The same turns and mirrors carry the whole set onto itself and the rows of a family onto each other. Which other rows belong to the same family as each row named below? List them in the order they appear above.
These 20 rows form 4 families of 5 rows each.
S: [-28  -2 -31 -24 -26 -31 -11  12   3  17  -1 -10]
Q: [ -1 -20  25 -25 -17  -5  12  -7 -15   8  -6   3]
L: [ -7  -1  15 -26  -2  -4  14 -11  -4   7   8  -3]
C: [  1  -1   7  10 -20 -29  13  -4  23 -31 -10 -18]
Y: [-51 -32   9  -8 -26 -39 -19  -5   5   0  -6 -28]
K: [-18 -24   9  -4 -23 -36  18  24  34  10 -10  20]
Z: [-43 -38  17   0 -27 -41 -16  -1   1  -7  -3 -26]
J: [-33   2 -28 -24 -26 -31  -2  14  13  22  -5  -6]
T: [ -2 -23   0   0 -18 -19  -5 -13   7 -29 -26 -31]
E: [  3 -16  24 -21 -22   1  11 -11 -10   2 -14  -2]
G: [  3 -16  -9   0 -21 -25   8  -6  10 -33 -26 -20]
N: [-45 -32  -1  -2 -20 -41 -21  -3  12  -3  -6 -33]
X: [-35  -5 -22 -21 -22 -36  -4  12  15  29   2  -6]
V: [-31 -17  30  -1 -27 -31 -25   0   1  -4   5 -28]
A: [-16 -18  17  -7 -27 -26  23  19  30  16 -13  20]
M: [ -7 -13  10  -8 -23 -27  23  17  28  23  -8  19]
B: [-28 -23  19  -8  -4 -28   5  22  40   5   0  13]
H: [ 11 -20  30 -14 -19  -4  14  -8  -3   3 -15  -3]
D: [ -7 -20  -4   1 -24 -23  -1 -12  14 -34 -29 -25]
U: [-19   5 -24 -19 -17 -24 -26  19  18   4  -2 -14]

Same family as D: Y, J, E, A
Same family as U: L, C, V, B
Same family as N: T, X, M, H

The same turns and mirrors carry the whole set onto itself and the rows of a family onto each other. Which other rows belong to the same family as each row named below? List them in the order they appear above.
These 30 rows form 5 families of 6 rows each.
pone: [-15  19  -7  26 -24  30 -21 -15   8  21   3  12   0  -4  29 -10   6 -11
   0]
Dun: [ 25  10 -12  -5  14 -17  -1  -7 -16 -30  11  -8  -9  24  27   9 -13 -18
  23]
fako: [ 13 -16  -8  -9  -4 -15   7  20 -15 -21  10 -28  -6  -1  -7  17 -18  -7
  -5]
tuma: [-13  21 -10  12 -30  32  -9  10  -7   6 -10  -9  23 -19  -3  -3   6 -14
 -13]
bab: [  2 -18   4  -4 -10 -22   6  19   3 -41  12 -18 -17  -5   6   1  -4   0
  -6]
Pigi: [-14   3   5  21 -41  12  -8  14 -14   4  10 -12  16 -17   6 -19  12  -4
 -22]
berog: [  9  -6  -4 -11   4   7 -10   7   7  -6  -1  -2 -41 -10  22  24  -3 -22
  20]
led: [  3  31 -20  21 -17   4  -3  -9  -4  -6  10  -5  39  -2  12 -20 -10  11
 -11]
zili: [ 13 -12 -13 -16 -16  -2  -4  12   2   3   5 -12 -29   6  26  25  -2 -36
  19]
Tid: [ 14  35 -25  35 -20  -3 -10  -4  -4  -6   8   2  30  14   8 -13  -3   5
   2]
besu: [ -2  27 -19  16 -13  10  -3 -12  -3  -8   5   3  43  -5  20 -17 -11   9
  -3]
nisa: [  1  16 -18  33 -37   9 -11  16 -11  14  -3 -13  15  -2  -9   0   7  -8
 -16]
zegop: [ 10  -9  18 -12  -1  10   2   7  -9  -2   3 -11 -44  -5  13  13   0 -29
   8]
fiz: [ 18  -6  16 -18   0  -8  11  14   0 -24  14 -13 -16  -9  -5   0 -16   5
   5]
goki: [-18  15   2  27 -25  27 -15   3  -4   8   1  -6  13 -14  -9 -12   2   6
 -20]
dil: [ 16  -7  12 -11   1 -14  14  15  -2 -41  10 -11  -8  -4  -1   3 -14   4
   8]
mup: [ -5  36  -4  29  -7  16 -15 -18  -2  -9   7   9  24   5  14 -24  -3  10
   1]
liv: [ 18  -1   7  -4  16  -8   6 -16  -6 -18  18   3 -25   7  38   1 -18  -8
  13]
mikir: [ 18  -5   4  -1  10 -13   6 -11  -4 -22  11   6 -24  12  44   5 -11 -19
  18]
Gutad: [ -4  30 -19  26 -19  21 -12 -21  -9  16  -1   4  10   5  42 -10   7 -23
  -5]
rupa: [  9  -2   1   6   8 -22  -1  -6  -5 -45  11  -3 -25  16  37  -5   1 -16
   8]
lapif: [-14  22 -19  22 -15  27 -13 -17 -11  17  -4   8  12  -5  43  -2   6 -25
  -4]
som: [  5  21 -28  35 -32  12 -16  -5  -2  24   3   6   5  12  31   1  10 -22
   4]
vil: [  4  31   0  26 -16   1 -11 -10 -16 -21  14   4  29   4  24 -34   6   0
  -2]
Velo: [ -7  17  -2  20 -41  17 -15  -6  -1  11  11  10   4  -2  44 -16  19 -24
   7]
ren: [  8 -15  -2  -9  10  -7  -2  16   2 -23   7 -15 -19 -20  -5  18 -17   3
  -2]
Nes: [ -8  22 -11  12 -39  27  -9  10  -2  13  -7 -12  15 -13  -1  -3  13 -14
 -14]
dulu: [  4 -16  14  -7  -8   7   3  15 -10 -10  -1 -10 -40  -8  15  18   4 -30
   5]
giru: [ -1 -11   4  -5 -18  -5  -3  13   6 -25   3  -8 -43   1  27  10  14 -30
   9]
Leras: [ 17   6  -4  -1  31  -9  -9  -9  -7 -31   9   0 -23   0  24  10 -15  -7
  17]

Same family as lapif: tuma, besu, zegop, fiz, liv
Same family as mikir: led, dil, Gutad, Nes, dulu
Same family as vil: Dun, fako, Pigi, zili, Velo
Same family as berog: pone, goki, mup, ren, Leras

